Each path below is one point turned by a fixed rotation once a step. After each direction that follows a path, write how fast that rotation turns it, in degrees each step (0 if it stays still).
Each turn is a multiple of 5 degrees from 10 to 175, or 0.
Each row of a path follows its step; steps can be skipped.
path 1
step 0: -23 -17 7 -5 4 -17 15 28 50 9 -13 7 -38 -7 11 -7 -7 1 23 6 20 -9 18 -5
 -6 -20 -14 -16 2 13 -10 14 -10 -44 -14 -3 -19 9 -4 -2 3 25 -50 11 34
step 3: -13 1 18 -10 -12 16 -6 -16 -26 39 16 -8 -22 4 4 -19 -7 18 0 -13 -11 -55
 2 26 -25 -15 19 -21 -14 -13 -21 3 -20 17 39 -28 6 -15 3 -8 -23 13 28 -8
 -16
step 4: -11 31 6 26 -16 -13 13 11 28 3 -3 11 -2 -14 17 17 21 -13 -20 -29 -1 -21
 29 0 0 -15 7 -36 5 -3 -13 8 9 -31 -23 20 -44 10 -20 -22 -39 12 -17 -28
 8
step 5: -40 18 -20 -6 -6 16 25 -15 -9 10 11 -6 -3 12 14 -22 0 -10 -45 1 17 -33
 -1 -1 8 -12 -4 15 -3 -40 -4 3 -33 4 18 -4 19 8 -3 15 -4 -22 5 18 57
step 6: 3 -6 19 23 -26 -13 6 27 -6 -6 3 13 8 -15 6 13 -12 -7 3 19 3 0 39 -23 -18
 41 -4 -21 -30 26 9 3 7 -15 7 46 3 -26 -2 21 -29 -4 -3 2 49
step 7: -23 -32 -8 -25 21 -1 10 -13 23 30 52 -11 -26 4 28 -14 25 36 -5 12 -12 -2
 -16 13 0 7 18 4 -24 -6 -16 18 19 14 40 4 7 -14 -6 11 -16 -5 18 -2 12
step 8: 47 2 15 19 -14 -14 4 10 19 -11 10 13 -14 13 39 29 4 -4 18 9 -6 -23 15
 -10 -37 -13 25 0 4 -9 -12 16 -8 18 5 44 -41 30 18 -8 -17 6 -16 -6 4
step 9: -27 7 -19 -9 -42 -1 5 -10 17 -12 35 -2 -3 -4 30 -15 1 18 4 -28 31 -16 -2
 20 17 -51 3 10 23 -7 -14 5 -8 -4 29 10 37 -17 14 4 18 19 -21 6 15
step 10: 20 17 -8 19 -29 -4 -17 -6 -15 -7 2 -8 4 6 10 3 -20 -16 16 -53 26 0 -8
 -27 -1 53 10 -28 -11 0 -27 -5 -10 15 -6 34 10 7 11 0 -38 -4 1 -1 18
4 1 0 4 5 -7 -4 -2 3 -11 4 1 10 4 6 -2 -7 7 1 -3 -5 -9 -2 7 -11 -11 -2 2
 1 -2 -3 0 3 1 -2 5 5 2 -5 2 -2 11 12 -6 -9 : 65
-3 4 -9 0 -8 3 8 -6 -4 -12 8 5 5 -10 -6 -3 -6 -1 4 5 5 -3 4 -5 9 2 -4 9
 -2 3 4 -5 -4 -5 2 2 4 11 9 4 -5 3 3 0 -1 : 90
6 5 13 0 7 3 -4 -9 -10 10 2 6 0 7 0 2 -7 2 1 -5 -1 1 3 -10 -2 2 -2 2 11
 -2 0 -3 -8 2 4 2 -6 4 5 10 -8 -1 5 8 -1 : 160
path 2
step 0: 21 17 -19 -10 19 -4 10 15 -22 5 19 -18 -16 -38 19 1 25 2 -8 1 -20 4 18
 19 5 20 -10 1 19 15 -12 -19 -13 -4 37 6 -28 -5 -18 19 10 3 25 20 -8
step 3: 4 -26 3 -22 29 1 -9 7 21 -22 43 -9 -15 0 5 29 10 -9 9 -17 20 -38 -11 24
 -10 5 -17 -14 -19 -13 -18 -19 -8 6 -6 -1 -19 -11 -6 24 -7 -6 1 -8 12
step 4: -16 -31 31 4 -14 15 -12 -31 19 -2 -29 11 5 0 -3 -10 -31 -15 -11 -33 4 12
 8 -19 0 3 11 -21 14 -14 -22 -22 -9 0 3 -7 -19 -14 -15 -10 -2 -11 -35
 -10 -2
step 5: -15 3 3 35 -15 10 4 -5 5 9 -11 -4 3 -2 -8 34 -6 -8 -7 16 -15 10 -29 19
 -5 -19 -1 3 -29 -13 -19 -14 7 46 -39 -12 24 -5 2 -16 -8 21 4 17 -2
step 6: 6 -5 -14 6 14 -9 19 -17 17 -4 -5 -27 17 17 19 34 -12 -7 -3 15 18 -16 -14
 -18 -22 -17 9 16 -10 8 9 -7 22 -19 -1 43 -25 -20 33 -5 1 -5 -15 -19 0
step 7: -10 26 26 -14 -23 -11 8 -35 -3 17 4 1 5 -27 10 -26 6 -11 1 4 -20 4 16
 -19 -8 19 21 20 -4 25 -13 -11 13 -4 1 -5 -8 -35 9 -4 25 20 0 16 -28
step 8: 2 12 -23 13 -11 -10 14 26 2 -4 -16 -34 18 6 -17 -42 34 19 9 12 5 22 -27
 10 10 -13 -5 35 -21 -6 2 10 -12 9 14 -7 5 -1 4 -32 5 13 1 -5 -4
step 10: -4 23 13 -41 41 17 -15 28 -5 11 21 7 -3 1 -8 -20 2 11 6 -6 -3 -10 21 28
 -12 25 -7 3 -6 25 -6 -3 -12 -10 16 -7 -14 -7 -19 -18 10 -13 12 36 -3
step 11: 10 -22 9 12 -4 5 -4 -4 -16 -4 2 -7 -24 24 -28 3 4 19 -7 -4 10 26 -12 11
 22 13 -30 -5 21 2 -9 16 -22 1 41 -31 -5 19 -10 0 4 -16 -34 -21 -5
3 -2 -5 5 0 1 -2 6 1 -4 -8 -2 -6 -14 1 -5 1 0 -4 -6 -1 7 1 1 0 -9 7 -4 5
 -3 4 -10 -15 4 -2 6 3 -10 -5 -3 -2 4 6 -3 10 : 85
-7 -1 -5 7 -10 0 0 4 -1 0 4 2 1 10 6 1 0 9 1 -8 -6 9 -7 5 -6 1 -1 -3 6
 -3 2 11 0 6 -7 0 1 5 -3 -9 9 12 -2 -8 -1 : 110
1 5 5 3 4 2 14 5 -1 0 -4 -6 -6 -5 12 -8 0 10 0 0 7 -5 1 -2 1 4 3 8 2 0
 -6 2 7 -6 8 4 11 3 3 -4 -3 11 4 1 -5 : 40
3 7 -2 0 12 4 -5 -1 -2 4 6 1 1 1 15 3 7 2 -8 -11 -4 -7 -4 3 2 -11 -2 1 1
 1 3 6 6 -3 -6 5 -7 -6 8 8 -5 -1 2 -2 4 : 110
1 5 -4 -4 -8 9 8 -6 10 1 -3 3 4 2 2 -1 -11 3 3 6 1 -1 0 -3 6 1 -2 11 -7
 -4 -4 5 -7 7 -9 9 -5 -13 1 7 -1 6 -4 0 0 : 35
-7 -1 6 5 3 -1 -5 5 1 -2 -4 2 -1 -3 0 3 7 -1 4 -5 2 3 8 4 -3 5 1 7 4 1
 -4 0 -9 -18 -9 1 -8 -5 -4 6 3 4 -8 4 -14 : 110
path 3
step 0: 7 17 -45 -33 -4 -3 -12 -5 -32 -15 19 -4 14 -29 -7 -27 -34 3 0 -1 9 33 10
 -3 -1 16 -8 10 14 -23 -5 23 9 -20 -19 -21 -19 -8 -21 -30 8 -16 8 2 2
step 1: 9 8 -21 2 1 14 -27 -12 -43 -8 -10 -8 1 0 -21 -39 -14 0 4 35 -6 6 24 12 5
 -16 -28 20 -3 -15 -15 4 -16 -7 2 22 7 -32 -20 4 18 28 3 1 29
step 3: -14 -9 -25 19 -13 -7 -18 21 -50 1 10 19 10 2 -8 2 0 -5 8 40 -9 3 12 -20
 9 -14 20 17 -30 -6 -21 -25 13 -8 -1 21 -18 -13 -19 10 0 23 0 40 0
step 5: 21 -6 -14 -7 -14 -7 -19 32 -32 -18 3 7 8 2 12 -21 4 6 -2 58 -22 31 8 -21
 -19 18 -1 -6 12 -10 11 -12 33 -25 4 -23 -19 5 9 -4 2 17 -11 9 14
step 6: -3 -8 -11 -20 28 0 -3 -15 -21 26 -3 -23 -8 -12 -21 -25 -18 -6 14 37 11 6
 20 -19 -30 -6 3 -4 13 -3 -11 4 39 10 -29 -21 -14 -25 10 -15 8 6 -9 -19
 35
step 7: 31 -4 -26 21 -5 -25 -9 -5 -6 -2 6 11 1 -35 -9 -24 -42 -5 9 37 -3 27 -6
 -23 16 25 -25 5 -4 -29 -10 -5 -1 -10 -27 -15 -24 -14 -7 -10 13 14 10
 -18 4
step 8: -6 8 16 4 0 4 -23 -19 -39 17 -11 -10 -3 -16 -14 -17 -22 -12 8 31 -1 -5
 -6 2 2 8 -15 15 -29 1 -11 -22 9 13 -24 7 -7 -38 -22 28 43 -2 -32 -8 16
step 9: -3 -9 -21 1 -9 -9 -4 2 -16 -13 -5 7 6 -8 -12 -11 -13 -4 17 6 0 35 -8 8
 -1 14 23 -1 -16 -26 -21 -35 1 -11 -32 -34 -22 -4 -35 7 44 -22 13 30 -14
step 10: -8 16 -32 -1 -10 -1 -19 -8 -60 9 -9 -19 -16 23 19 -1 -20 29 -2 26 3 -6 3
 -9 -9 -1 11 21 -11 -1 -5 -37 23 -7 -3 -7 9 1 -31 13 12 7 5 26 19
-5 10 -6 1 3 2 11 1 -5 -7 0 -6 -6 6 -6 1 -1 1 -3 -2 -8 12 7 8 6 -5 5 9
 -8 1 1 -6 -8 4 -1 2 4 2 -8 8 -9 -1 0 5 -2 : 45
-10 2 -5 0 5 -2 -3 3 2 1 0 -8 3 -1 1 6 2 7 -12 6 -5 1 2 -4 -15 -7 -7 2 2
 -9 0 0 -4 -13 1 -8 4 3 4 -4 -7 -8 -4 -5 0 : 60
10 -2 -5 4 -5 -1 -8 -1 -8 -1 -3 0 3 -8 -3 9 -3 5 -1 -8 0 13 -5 -5 2 11 4
 7 -7 -1 2 2 -1 -3 8 0 5 11 10 -4 -2 1 -6 3 3 : 155
-1 5 -4 9 6 -3 3 1 6 10 -2 -1 5 -15 -2 -1 3 -4 -1 1 -5 -2 -4 -3 3 -5 -1
 0 -6 -12 -2 1 -2 8 -8 10 4 -4 9 7 -3 11 3 -3 -1 : 70
6 -1 3 -2 11 -2 1 -9 1 -14 -1 7 1 -8 -2 1 -4 6 -2 1 3 8 0 1 0 -7 -13 1 2
 7 -1 -5 -1 1 -5 11 -5 -5 4 -6 -4 -6 2 -4 10 : 60
8 -10 6 4 -1 16 -5 1 -8 6 0 -6 8 5 4 2 -5 1 -6 -3 0 -4 10 -3 -5 -7 -1 0
 -10 3 -1 -3 3 11 0 0 6 -3 -2 2 -4 -2 1 -7 6 : 160
path 4
step 0: -19 4 -3 6 18 6 -15 8 -3 22 -29 -6 -15 19 -5 7 2 5 -1 26 15 20 14 -22 10
 6 4 -27 -28 -20 -3 23 -15 -54 -56 21 -18 -15 -2 34 12 9 -2 -20 4
step 1: 10 1 0 -15 43 -9 -13 -9 23 13 -22 11 -2 -47 -20 15 1 17 15 -1 34 -44 1 7
 3 -32 2 20 -21 -14 -23 23 -19 7 -20 4 35 -11 8 4 -11 8 -28 8 23
step 2: -20 10 8 -8 21 -1 -27 43 -7 1 -22 -26 -18 29 30 13 54 4 -2 16 4 -32 15 3
 3 24 -25 18 -2 -2 0 23 3 -3 4 7 -8 6 30 -9 28 -1 -26 0 22
step 3: 9 -33 -7 -21 27 -15 3 -20 14 -15 46 -6 -1 2 12 1 29 40 -15 9 14 0 25 23
 11 -3 11 -38 -7 -4 -6 20 -8 -25 -1 -22 42 -9 31 -5 23 17 -3 1 4
step 4: 5 -12 22 -20 40 -15 10 29 -19 26 14 -11 -27 33 -13 22 4 -6 1 -28 21 -17
 -7 -12 -37 5 4 -19 5 -22 29 -7 -9 -17 -25 35 9 -12 -9 -2 31 9 -12 -13
 -14
step 5: 9 36 -3 1 27 2 48 2 -21 -3 -5 -20 -15 -21 -22 16 34 9 9 -8 28 5 32 16
 -17 -32 0 -16 -9 3 -15 30 -28 23 8 -27 16 16 -16 -2 18 1 5 -13 18
step 6: -5 -12 25 32 -3 7 9 14 -5 10 16 -18 -20 -5 -2 6 47 17 -9 -1 -12 4 6 8
 -22 -9 -21 21 -24 -3 -11 18 2 -49 -14 13 -28 -20 1 -28 -7 2 -22 -52 -2
step 7: -19 24 7 18 13 8 -9 -6 -12 10 2 1 1 9 -18 -16 0 15 2 26 12 10 13 18 2
 -25 28 -13 -22 -21 -9 36 -8 -49 -32 13 56 12 4 36 -6 -1 7 -4 13
step 10: 15 -35 13 -45 24 -4 8 20 5 -29 32 -5 -16 -17 24 2 25 11 -16 -11 7 22 -16
 16 7 12 0 -12 -3 -15 -11 30 -10 -40 3 18 6 -13 16 7 7 27 -40 -10 -16
1 -1 -6 1 0 -4 -6 3 -9 4 -8 4 1 6 -1 7 7 3 -2 6 0 4 4 2 -3 15 11 -2 -1 9
 2 3 -5 -2 6 3 2 9 -9 10 -4 -5 8 -2 7 : 160
2 -4 1 -4 -8 9 3 -2 6 2 -1 -8 2 -7 3 6 -3 7 -2 1 -6 -1 13 -4 1 4 2 2 -7
 12 1 -4 5 -5 -8 -5 -5 4 5 -3 15 -2 6 -5 0 : 115
-1 -11 -6 -1 -5 5 -2 7 14 7 2 7 -9 -7 -8 2 1 2 2 -3 0 -7 -2 10 -2 6 -1 2
 8 3 -1 -6 -3 -1 5 9 1 -2 -4 -7 -4 5 -1 -12 0 : 160
5 2 5 4 2 -1 -1 6 0 7 8 5 5 2 5 9 0 5 -3 9 2 -9 -6 -7 -11 -5 6 8 -1 5 2
 -7 12 0 -3 -1 7 -7 -4 -4 -5 -10 -4 0 -1 : 145
7 -3 -1 -7 2 -9 1 -2 1 1 0 -8 -6 -2 5 5 0 -9 5 2 -2 15 -2 2 -8 1 6 -3 10
 -3 -1 -8 5 0 10 -4 6 -8 -2 1 14 1 -2 -2 -2 : 60
-9 -3 2 1 -8 -5 5 3 0 -3 -11 7 0 -8 2 6 20 -12 -9 -4 0 -4 1 -1 2 -6 2 5
 -6 0 -2 0 3 9 3 -2 2 1 -2 -4 5 0 1 2 -3 : 100
path 5
step 0: 10 4 5 -27 -13 -9 -32 4 -14 46 -18 -19 18 -18 8 13 19 -27 -1 9 -1 27 16
 -14 -7 12 10 -18 15 -35 10 5 -2 32 14 -10 -30 -17 -7 -12 -4 -9 4 4 37
step 2: -2 22 15 -8 16 1 -19 -15 41 36 25 -27 -8 4 30 10 16 -17 6 18 18 -7 17
 -31 4 21 10 -5 -10 -20 -8 11 2 28 -10 22 12 -7 -12 21 31 9 -5 -18 -20
step 3: -25 4 4 -8 2 -9 -27 -2 21 -7 37 -22 -32 -2 13 23 -21 -2 34 -16 -4 0 48
 10 1 -1 -6 5 11 -16 2 7 -24 21 -27 19 -14 21 4 5 -10 21 13 30 3
step 5: 12 -3 21 -3 -24 -7 -9 -6 -1 3 -23 7 14 0 27 7 28 6 10 -5 -20 30 61 30 16
 24 30 3 22 5 11 -5 -25 9 -8 -3 -9 -10 -6 28 -16 11 -6 -4 8
step 6: 6 19 27 -19 5 -19 24 32 -20 -21 16 13 26 -12 27 23 -17 -23 21 9 -14 11
 24 8 -1 7 30 0 -5 -9 -22 -12 -32 -31 7 15 -2 -22 3 -3 23 -9 -3 -13 -11
step 7: 6 24 20 -9 -16 -5 2 -39 10 -17 9 -16 29 -25 17 12 19 9 13 34 -8 -9 23 14
 8 -7 11 -23 -20 -28 0 -16 -6 9 6 1 45 -7 2 21 34 -10 -9 11 14
step 8: -10 -12 25 10 -7 -2 3 1 1 -51 19 -8 4 2 0 8 -12 -9 16 0 -37 14 18 -35
 -20 16 -20 -14 -20 -37 -29 -9 -31 15 -10 -5 3 17 -19 18 5 -3 9 22 19
step 9: -15 1 -8 3 -31 1 -6 1 -12 -4 19 -14 14 24 9 14 39 -32 -3 11 -16 28 2 6
 -14 -49 -23 -26 -12 -14 -20 37 -16 24 8 -13 -2 -11 -4 16 22 2 -2 6 4
step 11: 18 17 4 -15 5 -28 -26 5 -2 -13 18 -5 10 -10 34 -24 4 -29 4 4 3 7 14 -16
 -3 1 5 16 -22 -19 -29 50 9 -17 5 3 -19 -34 9 -10 2 11 -24 -26 19
-7 -4 0 1 -4 16 -9 9 2 10 -1 3 -8 -7 4 2 0 1 5 7 3 -9 -7 -1 4 8 -2 3 3
 -4 7 -3 -3 3 5 5 -11 -3 9 1 0 -6 -2 0 1 : 20
-4 6 -2 -9 3 -8 -5 -4 11 -7 2 -1 -3 0 5 1 3 7 6 6 4 -7 0 -8 5 -5 5 -5 -8
 6 3 -6 -2 -8 3 -8 -7 -8 2 -10 -1 6 4 6 -4 : 90
-9 2 1 7 8 6 -3 -7 8 -2 -3 -6 -6 3 0 8 0 6 3 -9 -8 -2 -3 4 -10 -2 -6 2
 -7 -7 2 0 -6 2 1 -3 2 6 -4 -5 13 2 5 -10 -4 : 65
-8 6 -6 -1 -8 2 -7 -6 -6 -3 -8 3 -1 2 -1 -4 6 3 4 -7 0 -2 13 11 7 2 -9 0
 1 2 5 -4 9 9 -6 1 6 -7 3 -5 5 3 -3 7 5 : 160
2 -7 14 0 5 4 5 -4 10 -6 -6 5 2 0 1 -13 9 3 -3 -2 3 -6 3 1 -3 3 2 -6 -8
 -3 5 3 5 6 2 2 7 -1 10 4 -8 -6 3 -1 -8 : 125
3 10 7 -4 -11 -5 11 2 5 5 8 2 -3 -7 -2 -2 -2 6 11 -9 -4 -6 -5 3 6 1 0 2
 3 7 2 1 -4 11 -4 -2 -2 -1 -4 1 -6 3 0 -12 -3 : 35
